Each row is where one point has got to under a steady rotation. How many steps took it there?
The counts run from 0 to 294.
[ 70 173 106 164 128 166 127 109 148 153 185 140  70  86 176 140 177 166
 141 130 118 138 121 121 156 117  88 144 118  98 136  86 163 134 102 130
 102 148 146 112 140 105 169 121 146 159 152 129 135 115 121 121 109 122
 134 148 143 162 175  94 127 110 107  93 107 123 124 158  90 111 135 176
 150 159 132 152 152 142]	54
[106 179 140 137 116 120 141 118 142 147 174 124  90 136 169 173 177 188
 118 136 140 109 139 124 147 113 124 122 133 107 115 133 183  93 102  94
 118 148 130 134 143  91 140 132 160 131 115 110  86  82 145 109 128 129
 150 138 166 164 197 110 143 123 179  99 113 150 112 160  74 106 158 136
 132 119 132 145 106 134]	109
[ 65 157 127 138 148 132 140 132 148 155 165 156  76 128 151 171 176 181
 148 149 141 126 127 108 178 100 126 118 109  79 112 131 198 111 130 109
 108 151 124 106 128 119 115 137 113 143 150  86 110  87 143  99 140 154
 140 162 133 171 173  93 132 138 162 100 145 154 128 178  95 147 150 127
 145 121 160 153 117 140]	287
[104 123 103 151 153 134 134 122 159 178 174 141  86 121 181 142 181 167
 149 128 114 121 104 108 171  95 120 128 119  96  96 109 177 138 120 121
 113 121 148 118  92 104 169 115 119 160 160  97 120  69 142  87 127 126
 131 131 108 155 158  71 131 147 152 105 111 155 120 179 113 122 137 175
 143 109 148 148 134 143]	134
[ 72 159 124 149 149 114 112 112 127 135 200 113  83 108 193 159 171 169
 156 128 150 148 133 101 126 123 109 143 117  95 103  99 162 108 106 112
 106 127 140 116 116  85 191 103 136 127 154 133 142 110 144  86 119 134
 139 125 103 151 163 122 134 106 130 104 119 135 143 186  92 107 143 183
 124 112 116 125 124 126]	246
[ 82 150 133 132 161 112 125  98  96 147 216 133  80 139 183 141 155 156
 136 123 153 172 148 101 159 146 113 123 112  90 108 119 150 128 124  77
 115 154 138 135 151 125 155 129 132 129 138 124 117 105 153  65 136 142
 160 131 126 140 183 117 133 118 123  88 119 124 135 166  94  86 109 156
 145 133 104 126 130 159]	252
[ 63 162 114 144 126 129 126  89  94 124 195 139  88 139 192 132 165 160
 132 120 158 140 140 102 152 126  91 131 126  71 117 113 170 145  99  88
 128 159 136 104 125 102 142  91 137 129 173 160 129 122 139 112 122 110
 148 127 128 160 180 121  96 114 128 115 118 140 135 158  80 102 149 185
 122 127  94 130 119 143]	243
[ 92 167 147 117 128 129 149 140 132 151 172 162  96 146 159 148 176 189
 124 139 162 115 135 112 177 111 125 113 119  93 104 119 193 116 126  92
  94 140 149 121 146 115 107 136 129 119 151 102 102  74 141  92 113 149
 141 129 169 163 182  94 146 140 143  96 120 148 125 159  71 117 137 118
 130 120 144 167 107 140]	286
[ 88 159 157 158 133  92 123 122 120 114 199 129  76 154 162 165 152 168
 155 128 167 111 154 128 144 112 110 128 103  84 138 143 181 121 107 121
 110 137 120 106 160 127 117 109 139 141 137  88  76  75 139 102 138 170
 130 128 141 150 173  75 115 138 134 115  96 123 110 180  86 121 148 144
 149 102 120 119 126 151]	175
[106 168 116 130 145 149 155 125 157 166 158 136  98 129 182 147 205 179
 145 134 127 126 120 111 156  94 128 129 124  93  95 117 200 103 124 106
 111 139 139 112  99  87 143 109 118 139 169  99 120  81 148  96 112 131
 130 132 132 167 164  99 129 143 170 110 113 153 119 182  91 118 155 160
 125 118 136 151 105 120]	292
[ 81 139 128 159 142 159 149 108 117 173 178 162  61 108 170 116 150 143
 133 133 144 154 135 129 169 115  90 135 105 105 135  93 169 156 119 102
 107 163 144 109 161 149 152 143 126 160 148 122 126 118 110 116 129 127
 141 158 137 160 165 103 130 116 106  81 128 126 103 151 106 114 133 175
 152 163 118 177 161 159]	53
[ 68 173 101 150 149 142 110 102 134 133 181 116  57 106 181 153 149 170
 163 151 146 145 138 108 138 124  95 112 124  90  94 136 188 104 125  87
 132 163 102 113 134 103 169 125 131 140 151  98 125 115 163 117 140 126
 135 151 123 182 177 114 108 116 150 113 143 140 122 183 105 118 143 175
 159 136 156 126 132 157]	92
[ 88 184  98 137 120 136 111  82 130 121 183 119  78 128 189 136 148 169
 145 134 140 135 132 113 129 129  94 111 126  99  98 141 180 116 118  76
 131 162 131 135 112  96 163 115 139 138 141 145 113 121 153 108 132 113
 152 134 137 174 194 120 122 115 153 112 130 137 126 161  96  95 148 182
 131 127 127 111 107 156]	93
[ 79 167 136 150 142 151 131 100 170 119 171 127  78 120 177 135 163 175
 165 150 134 129 145 121 140 107  90 135 101 119 131 132 185 120 104  93
 121 154 104 120 113 121 142 117 133 147 173 108  97  85 151 138 128 143
 128 159 139 192 130 100  96 148 139  99 115 130 102 177  98 121 157 176
 145 116 115 144 142 143]	196
[ 82 143 125 144 166 126 112 116 125 149 194 116  71 112 178 164 153 175
 166 137 164 154 147 110 139 115 112 125 119  73 101 127 183 111 118  90
 128 167 118  90 129 111 159 113 111 129 165 114 140 113 151  88 155 151
 134 146  92 161 179 117 127 111 145 100 148 145 137 183 100 113 158 168
 145 116 129 126 131 143]	84
[129 159 132 162 140 136  96 106 127 117 170 115  62 131 156 136 165 149
 166 126 164 137 127 131 116  97  94 140  87  74 117 156 212 141  96 111
 115 114 138 105 181 140 174 111 133 143 170  76 104  83 133 107 128 144
 132 137 136 159 171  85 116 135 119 111 105 134 100 164 102 113 144 175
 146 143 121 155 120 125]	169
[ 78 153 177 143 163 122 163 116 153 162 197 163  71 141 171 159 169 182
 144 130 147 147 146 138 168 133 108 144 102 134 127 104 152 122  98  84
  90 156 136 126 148 134 126 133 118 134 160 121  89  80 141  97 128 158
 143 155 159 166 146  97 125 139 119  83 107 120 103 173  82 111 133 135
 158  99 120 168 149 160]	37
[ 73 168 126 163 115 137 142 112 120 161 194 148 104 105 189 151 175 176
 122 118 122 120 135 125 158 116 114 145 133 119 129  87 156 120  91 115
 111 149 149 122 158  94 165 105 152 150 146 156 123 106 110 109 101 119
 140 135 161 149 188 115 118 103 132 102  95 130 103 151  73  95 148 172
 136 131  98 154 149 133]	55
[ 85 164 128 126 127 145 139  90 143 118 171 142  88 144 188 117 165 151
 152 119 132 123 150 134 131 139  82 132 113 132 134 135 186 134  99  88
 115 153 113 124 110 124 121  97 145 154 167 145  84  81 145 137 130 108
 148 143 154 171 155 113  95 146 156  97 105 124  99 151  81 109 169 178
 140 111 104 143 125 163]	197
[ 81 166 106 142 110 151 124 117 139 124 140 156  98 148 163 140 162 179
 129 133 140 100 115 122 168  95 104 122 118  72 106 113 212 146 118 114
 102 133 151 109 137 127 120 133 134 131 164 112 103  84 130 118 122 130
 141 131 155 169 176  82 124 140 159 100 124 163 126 153  72 129 135 147
 118 137 140 177  88 140]	124
[ 95 166  98 154 137 153 130 109 106 155 181 138  73 109 188 122 176 149
 155 130 140 149 133  88 145 111  94 127 118  62 108 112 187 158 138  95
 124 135 148 114 126 122 160 103 129 141 158 135 152 127 134 107 123 130
 131 127 102 148 186 117 114 121 115 103 130 147 139 160  98 101 144 195
 141 167 115 131 133 131]	73
[ 66 173 120 143 133 121 111 111  98 108 173 136  91 130 170 152 148 176
 144 131 165 135 147  92 149 125  98 120 108  56  99 117 184 142 105  84
 122 145 149  92 150  99 136 122 127 111 180 132 117 111 135 106 125 123
 140 133 138 163 181 109 112 109 125  99 126 145 134 148  76 106 140 162
 130 130 116 162  99 119]	78
[ 63 173 144 143 126 123 133 119 123 101 174 133  97 150 166 153 156 153
 154 128 164 100 160 114 147 122  89 130 112  94 134 135 199 130  96 121
 109 143 113 105 156 128 114  80 146 146 130 113  80  86 136 141 125 157
 123 135 158 173 180  88 100 134 129 124 104 127 105 164  69 120 167 164
 138 121 116 132 135 146]	13
[ 87 154 185 121 145 114 152 100 131 126 195 140  72 166 169 132 165 151
 152 125 155 149 159 134 150 142 112 134  92 127 127 134 164 132 103  74
 108 143 123 124 134 134 124 120 132 138 180 111  76  72 150  91 132 142
 148 128 152 160 143  99 111 141 116  92  94 114 117 154  76 109 141 130
 128  95  98 163 125 151]	194
[ 86 137 127 149 164 116 136 138 120 158 216 136  80 120 182 160 172 155
 155 131 159 144 153 105 146 122 128 132 129  68 114 114 169 120 133 102
 122 147 136 109 134 107 152  96 120 129 143 111 136 100 135  74 136 157
 143 124  91 148 174 105 123 116 126 108 137 147 149 188 100 113 148 163
 144 112 121 121 146 139]	76
[ 80 161 157 156 126 107 132 110 138 127 196 144  63 148 165 139 163 153
 164 114 150 104 135 111 170 142  96 108 108 103 138 134 176 130 117 130
 104 137 109 121 146 132 126  80 133 165 127  90  72  76 146  99 128 163
 120 133 143 151 174  84 123 137 113 129  96 105 129 189  88  96 138 150
 144 116 129 116 127 164]	179
[ 79 172 137 137 145 109 115  98  99 130 196 131  82 148 183 143 166 173
 140 111 153 146 137  96 142 134 117 116 127  70 101 113 184 120 107  82
 104 118 151 126 143 101 154 113 133 108 166 147 111 101 141  89 118 109
 143 111 142 147 191 113 128 110 119  96 109 130 144 172  86  82 121 152
 121 114 116 139  94 136]	82
[ 97 147 155 142 146 119 152 116 128 145 213 135  76 154 171 139 183 142
 171 128 157 138 166 137 137 130 120 140 101 106 143 144 181 126 110  93
 114 139 107 129 140 148 117  85 125 147 151  93  87  73 135 103 131 174
 131 142 125 171 166 100 117 149 154 109 117 139 102 182  72 111 169 131
 145 103 100 144 149 152]	18
[ 87 139 128 150 139 122 151 115  97 174 203 151  80 125 168 146 179 149
 147 119 141 137 139 116 164 121 117 137 129  76 131  98 160 140 120 115
 121 151 150 117 132 120 149  91 131 144 123 126 135  97 120  88 133 147
 143 123 114 127 200 101 125 109 133 114 125 133 136 178  92 100 135 174
 141 137 121 131 149 137]	68
[ 78 155 134 139 118 148 150  79 126 134 173 155  88 149 185 117 153 155
 119 127 138 140 152 129 162 133  95 140 107 128 129 102 162 148 103  72
 115 167 143 124 137 133 127 125 147 153 170 156  98 108 131 114 140 102
 144 148 182 175 168 113 113 135 129  85 109 128 114 145  70 110 149 181
 145 131  87 170 142 157]	40
[ 90 128 112 151 137 128 137 136 155 170 157 158  80 128 167 148 174 165
 154 139 129 119 136 136 161  84 116 120 124  86 114 127 199 139 127 102
 120 138 133  98 107 111 136 122 119 157 162  80 105  73 142  93 138 140
 129 128 105 170 156  97 119 150 166  97 127 159 115 169 112 134 152 167
 138 114 146 151 138 138]	130
[ 73 154 145 165 130 117 146 132 109 141 198 147 100 125 159 171 185 174
 121 130 145 123 154 119 160 116 122 151 136  89 133  90 170 108  91 119
 102 143 147  99 165  96 146 106 137 126 134 134 123  91 112  95 125 145
 151 128 139 149 189 110 133 109 119 102 108 135 120 165  62 114 141 152
 137 116 108 153 132 127]	63
[ 81 158 144 151 144 110 126 123 141 127 188 137  56 157 152 142 139 155
 163 125 174 120 159 114 167 134  99 115  99  93 140 138 195 128 116 102
 104 144 110 105 137 149 116 102 129 151 149  80  76  82 152 123 148 166
 128 152 133 177 154  80 101 142 135 120 123 109 123 180  83 123 139 146
 148 121 138 125 139 158]	183
[ 96 183 119 114 111 154 150 122 134 158 167 132  91 134 175 126 208 176
 145 130 137 112 124 124 155 108 125 135 127  94 101 127 196 113 125  95
 104 118 142 139 121 100 130 117 150 140 149 113 110  84 130  95 103 116
 140 113 158 160 185  97 158 137 154 101 119 147 123 158  71 105 141 133
 115 129 136 159  88 120]	285
